128 stands for zero in the data rows.
Here are some points, each followed by its number:
[162  89 144 194 137 143  90 104  92 184  82 129 156 170 135 166 112 169
 126 113 144 131 101 111 108  85 137 121 166 178 137 111  97 141 105 101
  85 120  92 113 113 148 103 133 160  96 149 162  84 123 124 174 114 130
 103 128 182 121 121  91 169 133 138 151] 0
[152 139 126 108 138 131 141 103 139 144 111 117  99 141  92 103 133 137
 149 123 140 134 130 115 119 142 135 129 135 124 139 132 132 126 149 144
 122 121 136 116 139 144 111 126 121  89  97 137 108 147 142 155 176 128
 116 123 150 125 140 150 117 153 121 136] 1
[123 160 164  97  97 143 155 123 113 132 156 136 134  76 127 108 132  85
 121 147 146 128 114 103 135 135 105 125  77 147 182 139 141 122 120 148
 164 130 120 141 152 120 120 147 118 127 149 124 168 103 125 151 111 117
 165 121 133  95 113 151  65 112 108 110] 2
[121  89 131 140 123 156  84 170 117 146 133 124 137 129 109 133 101 128
 103 129 107 182 142 158 112 120 112 149 125 110 132  61  97 166 148  98
 126 116 129 149 126 152 160 125 129  98 119 118  64 104 109 129 137 114
 130 145 122 102 146 118 135 127 123 122] 3
[161 103 222 114 112 212  71 151 112 103 174 108 201  69 209 137 128 173
  91  81 101 137 123 142  89  54  76 130  74 123 171 135 154 118 154  87
 116 121 115  92 125  97 164  75  76 164 102 103  89  91  64  87 194 151
 137  99 143 161  74  59 142 134  89 166] 4
[189  92 141 130 149 127 157 155 194 157  84  25  82 177 185 144 110  91
 141 114 114 157 136  84  81  85 117 105 116 104  85 202 131 196 215  87
  55  82 148  71 126 112 160  69 150  74  84 124  70 184 112 202 181 180
 106  96 201 140 225 123 125 190  96 201] 5
[ 95 108 161 150 109  96 128 146  57 179  88 162  95 130 113 116  81  81
 113 162 132 134 109 102 108 108  87  63 129 163 178  82  89 161 153 108
 109 108 192 158 144 102  76 133 172 106 134 132  97  92 130 141 131 147
 138 126 151  96 140 134 168 146 126 111] 6
[124 117 130 102 146  65 168 123 157 146 104 107 132 125 154 123 164  90
 131 123 116 125 166 105 149 128 156  86 147 112  88 157  97 115 120 133
  88 111 116 113 124  89 105 123 150 117 115 122 171 146 143 105 127 153
 127 119 152 122 151 146  92 163 105 124] 7
[124 189  92  61 119 119 176 124 150  75 173 148 144  90 112 112 170 116
 142 150 164  80 133 160 149 152 122 152  85 118 152 186 162 124 162 166
 156 138 143 105 181 107 155 117  86 153 143 122 131 132 127  78 151 136
 118 128  73 146 140 153 113 100 111 114] 8
[116  68 133 129 115 130 113 195 140 162 104 112 103 142 129 127  62 127
  94  86  89 182 155 106  79 143 112 131 101 134 107  71  70 174 152  73
 111  86 146 170  64 102 152 112 151  75  84  64 101 156 121 156 127 126
 107 148 169  79 188 141 120 146 102 123] 9
[112 152 149 157  42 204  46 137 123  47 178 204 155  80 137 112  79 101
  94 132  82 134  94 194  85 102  75 118  86 147 147  71 153 130  67 107
 173 175 119 164 136 144 186 108 131  82 159  72  66  90  40 100 128  93
 187  91  46 129  77  72 183  83 160 111] 10
[155 136 143 134 155 106 160  77 112 178 101  90  81 144 124 128 153  79
 169  96 191  84 109 163 168 102 145  91 137 140 114 122 151  87 140 165
 136 112 143  85 141 111 142 164 131 170 120 157 120 118 163 157 175 139
 120 105  93 125 122 146 111 163 117 120] 11
[139 116 168 156 118 137  77 127  85 135  96 134 177 135 162  92 111 126
 128 124 131 161  89 125 109 145  95  71 141 154 191 105 155 115 139 122
 127 149 134 122 119 151 183 133 152 125  93 150 117 106 124 117 155  93
 189  99 130  81 137  81 115 159 141 119] 12
[137 150  92 151 155 118 101  98 107 143 117 145 164 138 134 121 137 157
 160 125 148 145 104 146 151 142 135 104 186 153 156  98 166 100 101 168
 165 150 100 119 138 190  97 156 143 136 111 165 111 104 161 150 104  89
 152 113 111  99 126  92 193 129 186  90] 13
[118  93 178  81 149 122 152 110 151 107 169 152 159  91 133 133 174 123
  62 185 109 132 173 143  88  86 152 140 128 139 124 127  78 117 112  88
 103  92  80 115 132 107 125  74 128 155 144 144 134 151  79  45 186 152
 141  96 132 134 116 135  90 146 104 124] 14
[153 103 143 121  95 130  89 174 148 123  97  87 118 130 170 106 134 127
 124 153  80 172 142  90  88  82 109 112  72  94  83  79 132 166 137 101
  65  82 165 112  88  81 147 153 124  92 165 103  89  96 115 133 156 176
 159  72 175 125 159 151  75 137  91 179] 15
[120 144 110 118 128 101 119 116 104 161  98 123  82 142  94 102 114 150
 131 101 130 133 135  88 166 172 129 132 153 160 154  79 125  97 129 144
 152 112 136 156  95 135 102 143 140  80  99 106 113 188 160 151 139 106
 107 130 147  98 130 154 137 149 132  99] 16
[ 83 127 119  91 136 110 150 110 122 122 165 143 136  98  70 130 123 160
  93 114 132  96 162 158 157 179 164 186 116 149  86 122  89  82  59 144
 164 127 119 179 135 129 106 157  82 160 108 104 174 153 144  61  87 136
 133 199 115 122  80 173  95  89 118 104] 17
[133  99 116 156 143 120 118 169 113 170  93 136  98 176 140 127  75 122
 121  96 101 176 143  85 128 147 114 113 168 149 131  65 107 153 152  96
 127 105 123 155  84 132 146 124 164  61  89  88 102 172 144 167 121 116
 113 120 153  90 174 121 173 163 131 114] 18
[ 90 116 179 150 107 122 112 141  74 176  99 102 136 113 160 110  62  80
 105 165 106 198 111  94  98  98  87  83 123 148 135  80 116 161 131  90
 106 109 173 144 152 110  87 128 166  74 139 161 110  69 117 157 160 175
 164 100 176 103 155 133 177 144 117 123] 19
[162 123 120 169 109 116 125 147 108 133  95 141 129 134 121 108 124 142
 151 112 116 145  69 127 141 105  97  96 119 143 121 125 138 136 132 144
 109 136 128 130 112 123 142 200 182 129 136 139 132 140 134 135  71 138
 181 107 111 102 110 112 121 126 160 112] 20
[140  89 131 155 119 164  83 176 115 152 118 143 115 138 150 119 104  91
 119 152 115 178 109 150  74  95  80 122 114  98 186 103 130 200 178  80
  99 131 138 119  99 129 175 111 164  76 116 117  75 106  84 171 128 111
 150 110 123 100 180 105 132 160 131 129] 21
[ 97 153 109 120 124  70 160 111 118 172  98  81 106 140 125 122 149 166
 174 174 146 112 130 115 178 133 148 121 150 175 131 159 150 104  97 172
 124 124 116 100 144 114  81 136 132 123 105 158 171  97 170 158  98 129
 123 132  90  93 166 127 133 124 151 103] 22
[111 178 148  69 107 164 157 127 147  94 179  73 175  53 167 104 114  90
 105 159 132 169 132 145 106 120  86 128  46 111 131 170 167 134 139 125
 143 136 164 106 188 110 159 111  96 130 143 130  88  78  99  81 211 176
 163  82  95 140 167 143 155  93  94 125] 23
Which two points above are nearest to each new point? Their numbers follow each, nearest first.
[113  99  94 106 186  67 137 174 143 165  82 138 105 194  50 152 123 123
 131  99 159 139 148  45 160 177 159  82 142 116 152 126 117  93 121 158
 137 134 126 155 110 113  55 158 183 148  95  99 111  88 196 115  92 122
 100 140 157 124 123 174 120 138 168  92] --> 16 1
[145 151  68 104 133 119 158 115 139 103 135 138 126 146  93 132 193 158
 157 123 188  39 133 133 178 143 157 156 135 137 165 162 137 128 179 177
 131 122 119  97 151 119 137 117 109 147 161 142 141 137 152  99 157 113
  77 150 101 141 112 137 118 127 122 117] --> 8 1
[118 134  90 201 174  74 172 129  95 154 105 122 166 146  78 130 145 155
 194  61 165 107  82 140 182 160 165 118 185 165 140 169 163  96 114 175
 115 158  87 120 139 181 127 182 214 147 138 187 190 129 174 140  91 106
 149 150  82 137 108 126 148 130 172  51] --> 13 22
[160 173 109 114 177  95 158  28 141 126 119 137 110 146  95 157 208 122
 206 157 169  54 124 145 149 106 167 129 155 157 157 187 155  76 124 172
 143 164 104  79 200 155  99 142 114 137 142 226 138 157 158 151 161  90
 115 123 108 191  95 123 113 132 156 128] --> 11 1
[148 104  88 117 172 163 132  93 203 115 148  88 186 125 169 174 184 162
 140 114 141  58 200 151 113 112 182 195 102 159 133 153  98 119 139 107
 103  85  73  91 118 120 141  70  76 118 151 170 134 110 103 129 153 162
  35 123 125 183 154 162 114 103  82 183] --> 14 1
[109 202  83 107 136 104 156 116 131  82 170 171 168 107  98 163 156 128
 146 140 178  55 107 169 170 206 162 196 124 149 151 148 134  27  60 175
 180 196  87 145 155 166  95 188 116 182 177 105 170 138 156 132  50  62
 154 114  61  96  55 163 139  77 192  67] --> 17 13
[ 52 179  86 114  97 147 181  91  98 132 177 108  94 105 133  86 148  79
 130  73 128  51 112 104 219 189 142 172  99  90 129 153 154  82 173 175
 166 182 193 157  86  69  78 140  81 160 126 134 186  76 165 141  62 115
 125 131 151 146  88 147  69 113 131  73] --> 2 8
[144 137  83 155 144  96 101 154 114 150 128 165 154 183  57 155 146 149
 156 134 173 108 143 140 159 144 155 112 166 147 155 107 152  81  85 163
 175 179  81 143 122 182 109 157 147 136 151 126 115  94 151 125  66  73
 160 130 100 158 112 121 156 105 199 111] --> 13 20
[123  79 145  86 150 112 171 163 204 141 134  59 106 139 138 151 105 154
  86  75 108 113 190 113  91 148 161 164  92 107  49 129  63 152 147  92
  95  86 142 141  93  77 137  88 101  89  83  86 105 157 116  97 161 180
  83 171 189 135 179 165  87 128  65 161] --> 9 7
[159 128 108 126 119 139 146 110 117 147 118 135 130 144 146 122 160 169
 152 110 197  87 100 136 139 106 126 130 133 154 192 149 130 152 159 134
  91 132 142  82 125 139 145 123 125  83 176 160 121 109 133 120 145 134
 112 101 124 117 125 109 140 115 113 153] --> 1 0
[157 107 122 128 149 175 100 160 152  92 158 176 138 106 105 151 114 155
  81 110 109 135 127 137  91 131 124 135 141 101 125 112 149 155  70 110
 165 157  97 157 135 173 130 117 131 169 140 110  76 148  98  80 121 111
 139 130 124 119  89 118 198 111 139 127] --> 3 13
[116 162 137 101 121 120 140 148 144  83 159 139  93 121  96 105 107 189
  71 186 134 105 125 102 132 162 134 170 124  51  82 134 104 106 136 141
 175 118 135 179 152  90  79 126 134 176 119  57 145 196 133  83 112 153
  84 144 137 135 113 177 167 129 115 125] --> 17 1
[134 157 160 136 117 192 109 142 130  82 178 189 220  79 134 140 107 133
 129 156 105 158 128 164  98 125 100 186 148  92 223 136 152 120 114 117
 171 196 103 122 189 219 165 134 115 137 216 148 117 154  70  94 145  44
 179 117  91 172 107  64 101  25 155 128] --> 10 2
[113 144 137  59 139 111 157  74 163  96 171  90 123  77  89 121 166 135
 125 159 164 104 147 192 139 129 157 184  89  77  70 220 130 108 117 150
 119 144 142 100 175 114 109 119  59 149  90 143 163 130 128  80 140 167
 149 175 122 167  96 171  47 100  96 155] --> 8 17
[123 102 177 120 168 124  94 154 133  95 120 105 119 146 130 114  85 157
  81 194 119 137 147  89 103 128 135 134 148  94 120 109  62 113 105  86
 138  66 128 177 123  87 136 100 144 185  96  70  94 118 118 104 142 162
  92 185 175 136 148 135 174 195 108 161] --> 3 9
[190 157 108 102  88 156 188  99 133 134 180 154 135 133 108 118 172  99
 152 167 158 127 189 174  95 151 149 177 129 127 138 169 111 129 124 164
 140 169 107  85 200 121 145 125  82 138 190 133 169 128 128 130 128  88
 132 134 107 201 144 137  98 104 116 136] --> 8 2
[119 124 107 118 186  95 120 123 182  59 175 149 121  91 147 213 103 134
  86 135  62 105 131 204  89 162 164 169 115 161 104 113 110 124  39  74
 172 121 109 174  47 151 105  85  98 148 143 140 173 159  90 119  99 100
  71 172 150 135 154 126 148  85 115 142] --> 17 14
[117 110 124 131 152 144 126 127 142 124 152 128 147 130 124 156 139 108
 129 160 134 114 141 146 124 100 136 158 115 107 100 138 123 148 120 115
 127 154 108 118 139 161 152 126 116 138 137 148 122  81 112 112 117 121
 144 155  97 147 121 111 133 112 135 143] --> 3 1
[124 108 157  96 114 135 126 182 147 103 149 125  79 106 127 145 113 146
 103 147 103 136 152 120 120 126 111 136  81 127 145 147 112 168  85 111
 127 132 149 152 155  80 107 109 112 157 117 105 145 136  93 109 102 155
 117 134  97  76 118 147  81  93  87 148] --> 2 3
[115 131  90 202 114  73 141 166  74 114  86 117 120 156 127 100 111 131
 146  81 110  88  31 135 203 147 114  83 167 155 203  89 126 104 135 162
 117 165 140 181  85 139 109 233 198 119 126 167 169 124 178 126  29 109
 162 144  99  66 103 130 146 151 187  65] --> 20 13
[ 76 165 153 158 104  93 103 147  39 136 115 219 129 134  83 101  81  91
 112 177 112 172  85  71 108 151  96  73 153 104 183  70 127 126 122 141
 182 171 142 183 135 149  76 169 151 113 110 103 122  91 154 170 106  70
 164 168 143  98 114 102 183 142 180  59] --> 6 13
[141 109 136  70  83 170 158 124 150  66 163 105 145 105 139 120 118  64
 106 152  73 140 157 112 121 105 126 164  91 101  71 153 127 131 120 107
 110  98 146 114 172 107 164  79 101 130 118 104 124  92  89 137 182 151
 128 129 138 146 127 130 117 127  89 159] --> 23 14
[ 65 177 118  75  50 133  99 105  64 142 118 133  43  56  81  13  84 141
 125 138 164 160  96  94 199 219  79 145 101 121 169  97 169  99 111 192
 164 137 188 178  43  91  80 162 116 118  48  33 214 167 169 156  72 102
 160 146 122  34  93 197  95 128 135  79] --> 16 2
[ 67 135 124 133 134  71 129 113 155 124  99 105  78 175 148 157 130 156
 102 108 128  95 154 143 141 156 181  78 135 166  49  59  64 149  83 133
  85  64 113 177  74  80  77 103 132 169  50  83 152 112 169 150  46 177
  69 174 130  97 141 233 146 203 105 105] --> 7 16
[146  95 117  62 116 138 185 135 171  69 166  76 136 121 123 156 147  82
  98 172  65 112 183 115 119 106 153 185 108 107  56 140 129  97 131  99
 111  94 110 107 151 103 167  67  92 142  90  97 122 135  91 119 136 151
 143 146 160 166 128 120 116 124  91 177] --> 14 7
[146 112 133 125 120 145  64 139 167  76 142 131 109  95 179 175 102 140
  82 152  55 166 105 136  79 110 103 124 103 119 109  61 107 150 110  85
 150 125 137 161  82 123 130 126  91 120 147 114 134 123  74 135 132 101
 109 115 151 110 142  99 150  86 123 142] --> 3 21
